Here are some points, each followed by its number:
[-0.2  0.8 -0.2  0.8 -1.6 -0.1 -0.9  0.7 -1.3  2.1  0.3  3.8 -0.6  3.5  4.  -1.  -0.3 -1.1  1.7  1.3  0.8  0.8 -0.2 -2.   0.  -2.2  0.7  2.7  0.1] 0
[ 0.4 -0.2  0.1  1.8  0.2  0.  -0.6 -1.9  1.5  0.7 -0.6  1.6 -0.3 -2.2 -2.2 -2.3  1.8  0.7  0.3 -0.8  2.2  0.   0.5  0.9 -0.8  0.4 -1.8 -0.3 -3.1] 1
[ 0.2  0.1  0.2 -0.1  0.  -0.7 -1.5 -0.1 -0.2  0.7  0.   0.6 -0.6  1.4  1.1  0.1 -0.6 -0.6  0.3  0.3  0.1  0.1  0.  -0.5  0.3  0.2  0.7  0.8  1.2] 2
[ 0.1 -0.7  0.1 -0.3  1.   0.5 -0.7  0.   0.9 -0.7 -0.1 -0.9  0.9 -1.5 -1.7  1.2  1.1  0.  -0.6 -0.9  0.3 -0.2 -0.6  0.6 -0.3  1.6 -0.3 -2.  -1.4] 3
[-1.  -0.9  0.3  0.5 -0.4  0.3 -0.9 -0.6 -0.2  0.4 -0.5  1.4  0.3 -0.1 -0.2 -1.3 -0.5  0.8  0.8  0.   1.1  0.5  0.7 -0.5 -0.1 -0.3  0.1 -0.3 -0.6] 4
[ 0.4  0.7 -0.3 -0.1 -0.3 -0.7  1.2  0.5 -0.4  0.2  0.3 -1.5 -0.7  1.   0.5  0.  -1.2 -0.5 -0.2  0.8 -0.5 -0.3  0.4 -0.2  0.5 -0.4  0.4  0.6  1.9] 5
[ 0.  -0.4 -1.6 -0.2 -0.5  0.7  2.   0.3  1.2  0.4  0.5 -1.7 -1.1 -1.1 -2.4 -1.5 -0.6  2.5 -1.6 -0.3 -1.2  0.1  1.5  1.6  1.1 -0.1 -1.4 -0.2 -1.7] 6
[-0.2  0.9  0.2  0.7 -1.1  0.2 -0.7  0.5 -1.3  1.6  0.3  3.8 -0.4  3.5  4.  -1.4 -0.5 -1.3  1.3  1.   0.3  1.1 -0.2 -1.7 -0.6 -1.9  1.   2.4 -0.2] 7
[ 0.7 -0.8  0.9  1.7  1.4  0.2 -2.1 -2.5  1.1  0.7 -0.5  2.1  0.3 -2.2 -1.6 -1.4  2.8 -0.5  0.6 -1.2  2.5  0.7 -0.5 -0.2 -1.3  1.1 -1.1 -1.  -3.2] 8
[ 1.2 -1.2 -0.6 -2.6  0.9  1.3 -2.1  1.3  0.3  1.4 -0.7 -1.2  0.1 -0.7 -1.6  0.5 -1.5  2.9  0.2 -0.1 -0.7 -0.1 -0.1  0.8  0.6  2.   0.2 -0.1  1.1] 9
[ 0.1  0.  -0.4  0.1  0.1 -0.5  1.9  0.8  0.6 -1.1 -0.1 -2.5 -0.2 -0.6 -1.3  0.5 -0.2  1.2 -1.3  0.2 -0.7 -0.7  0.5  1.3  1.1  0.  -0.4 -0.9  1.1] 10
[ 0.2  0.7  0.1 -0.2 -0.2 -0.9 -0.1  0.3 -0.8 -0.1 -0.1 -1.  -0.7  1.1  0.9  0.5 -1.6  0.5  0.1  0.8  0.2 -0.6  0.3  0.   0.8 -0.4  0.4  0.6  2.7] 11
[ 1.9 -1.  -2.7 -1.1 -0.1  2.5  0.9  0.1 -0.6  1.   1.1  0.5 -0.9 -0.1  0.6  0.9  0.5  1.3 -0.7 -0.7 -1.9  1.1  0.9 -0.8 -1.2  1.3  0.6  3.8 -1.9] 12
[ 0.3  0.6  1.1  0.6  0.8 -0.2 -0.8 -0.5 -0.3 -0.8 -0.7 -0.8  0.2 -0.2 -0.7  1.3  0.6 -0.7 -0.1  0.   0.6 -0.5 -0.7 -0.2 -0.3  1.9  0.  -0.7  0.8] 13
[-0.1 -1.1 -3.9 -1.7 -1.5  1.4  2.9  1.4  0.3  1.9  1.4  0.6 -0.3  0.3  1.8 -0.9 -0.6  2.  -0.6 -0.5 -2.6  1.2  1.  -0.5 -0.1 -2.7  0.   2.7 -1.9] 14
[-0.5 -0.1  0.4  0.3 -0.2 -0.5  0.4 -0.4  0.3 -0.3 -0.2  0.  -0.1 -0.3 -0.3 -0.4  0.4 -0.2 -0.1  0.   0.7 -0.6 -0.2  0.2  0.1 -0.5 -0.2 -0.4 -0.1] 15
New points follow, each followed by the numbers of its three nearest points above by angle, nearest first.
[-0.8  0.5  1.6 -1.   0.4 -0.4 -0.5  1.2 -0.4 -1.6 -0.4 -1.8  1.4  0.8 -0.1  2.   0.1 -1.5  0.   0.6 -0.6 -0.2 -1.   0.2  0.5  1.   0.7 -2.5  2.3] 13 11 10
[ 0.2  0.3  0.4 -0.2  0.1 -0.6 -1.5  0.1 -0.8  1.2 -0.1  0.7 -0.1  1.   1.5  0.  -1.5 -0.2  0.5  0.7  0.4 -0.2 -0.2 -0.4  1.  -0.3  0.5  0.5  1.7] 2 11 0
[ 1.  -1.3 -1.5 -2.8  0.7  1.7 -2.6  2.6  0.5  2.  -0.4 -2.   0.1 -1.2 -2.1  0.9 -1.4  3.4  0.4  0.5 -1.1 -0.1 -0.5  1.1  1.1  2.   0.6  0.2  0.4] 9 6 3
[ 0.4  0.6  0.9 -1.7  0.7 -0.6 -0.6  0.6 -0.1 -1.8 -0.8 -2.8  0.7  0.  -1.1  3.1 -0.8 -0.7 -0.5  0.1 -0.4 -0.5 -1.2  0.5  1.1  2.   0.9 -1.7  3.1] 13 10 11
[-0.6  0.2  1.7  1.  -0.2 -1.2  0.4 -0.7  0.7 -0.6 -0.8 -0.3  0.2 -0.3 -0.7 -0.8  0.4 -0.1 -0.2  0.1  1.2 -0.9 -0.2  0.5  0.4 -0.5 -0.7 -1.4 -0.5] 15 1 8
[ 0.6  0.3  0.5  0.8  0.4  0.3 -1.9 -1.5 -1.   0.4 -0.6  1.7 -0.1  0.   0.4 -0.1  0.9 -0.6  1.1  0.   1.5  0.2 -0.3 -1.4 -1.   1.6  0.8  2.  -0.6] 8 7 2
[ 0.8 -0.5 -1.7 -0.4 -0.2  0.6  1.7  0.  -0.4  0.1  0.8  0.3 -0.1 -0.6  0.3  0.6  0.4  0.1 -0.5 -0.6 -1.2  0.8  0.3 -0.5 -1.1  0.1 -0.1  1.8 -1.2] 12 14 6
[ 1.7 -1.  -3.1 -1.8 -0.6  2.7  1.2  0.4 -0.8  1.1  0.9  0.4 -0.6 -0.9  0.2  1.2  0.4  1.7 -0.5 -1.4 -1.9  1.5  1.2 -0.8 -1.9  1.3  1.   3.5 -2.6] 12 14 6
[-1.   1.1  2.1  2.9 -0.4 -2.   0.7 -0.1  0.2  0.  -1.4  1.8 -0.5  1.3  0.9 -3.   0.2 -1.2  0.6  1.4  2.5 -0.1  0.2  0.   0.6 -2.9 -0.7 -0.9  0.1] 15 0 7
[-0.7  0.9  2.2 -0.3  1.  -1.4 -0.7  0.1  0.  -1.5 -0.5 -2.   0.5  0.4 -0.3  1.2 -0.2 -1.  -0.3  0.7  0.2 -0.4 -1.   0.8  0.7  0.6  0.  -3.   2.4] 13 10 11
[ 0.7 -0.9  0.7  1.9  1.4  0.5 -2.7 -2.6  1.4  0.9 -0.6  3.   0.9 -2.3 -1.7 -1.   2.5 -0.9  1.2 -1.8  2.5  0.7 -0.6 -0.3 -1.7  1.9 -1.3 -0.8 -4.1] 8 1 3
[-0.5  0.4  1.6  1.   0.  -1.   0.6 -0.8  0.8 -0.8 -0.4 -0.2 -0.2 -0.3 -0.6 -0.8  0.8 -0.7  0.1 -0.3  1.2 -0.9  0.   0.2 -0.4 -0.9 -0.1 -1.5 -0.1] 15 1 8
[ 0.8 -0.7 -0.7 -2.   0.6  1.2 -1.9  1.3  0.1  1.  -0.6 -1.2  0.2 -0.6 -1.5  0.5 -1.   1.7 -0.4  0.1 -1.   0.  -0.1  0.7  0.7  1.7  0.8 -0.3  0.8] 9 3 6
[-0.2 -0.2  0.4 -0.6  0.9 -0.1 -1.4  0.3  0.7  0.7 -0.1 -0.3  0.2 -0.2 -0.6 -0.1 -0.7  0.7 -0.2  0.5  0.  -0.2 -0.3  1.   0.8  0.6  0.2 -1.1  1.2] 9 3 10
[-0.8  0.3  1.1 -0.6  0.2 -0.7 -0.4  0.4  0.1 -1.4 -0.4 -1.5  1.1  0.6 -0.1  1.8  0.  -1.2 -0.3  0.1 -0.1 -0.1 -1.3 -0.1  0.6  0.2  0.6 -2.1  1.9] 13 11 10
[-1.8 -0.2 -0.4 -0.1 -1.2 -0.1  2.3  1.5  1.2  0.7  1.1  1.1  0.   1.6  2.2 -2.9 -1.4  0.6  0.1  0.7 -0.9  0.6  0.3  0.4  1.6 -4.4 -0.5 -0.6 -0.2] 14 7 0
[-0.7  0.2  1.7  1.3 -0.9 -1.1  0.6 -0.8  0.9 -1.2 -0.9  0.5  0.  -0.7 -1.2 -1.2  1.1 -1.1 -0.1  0.3  1.5 -1.1 -0.1  0.1 -0.3 -0.9 -0.5 -1.5 -0.5] 15 1 8
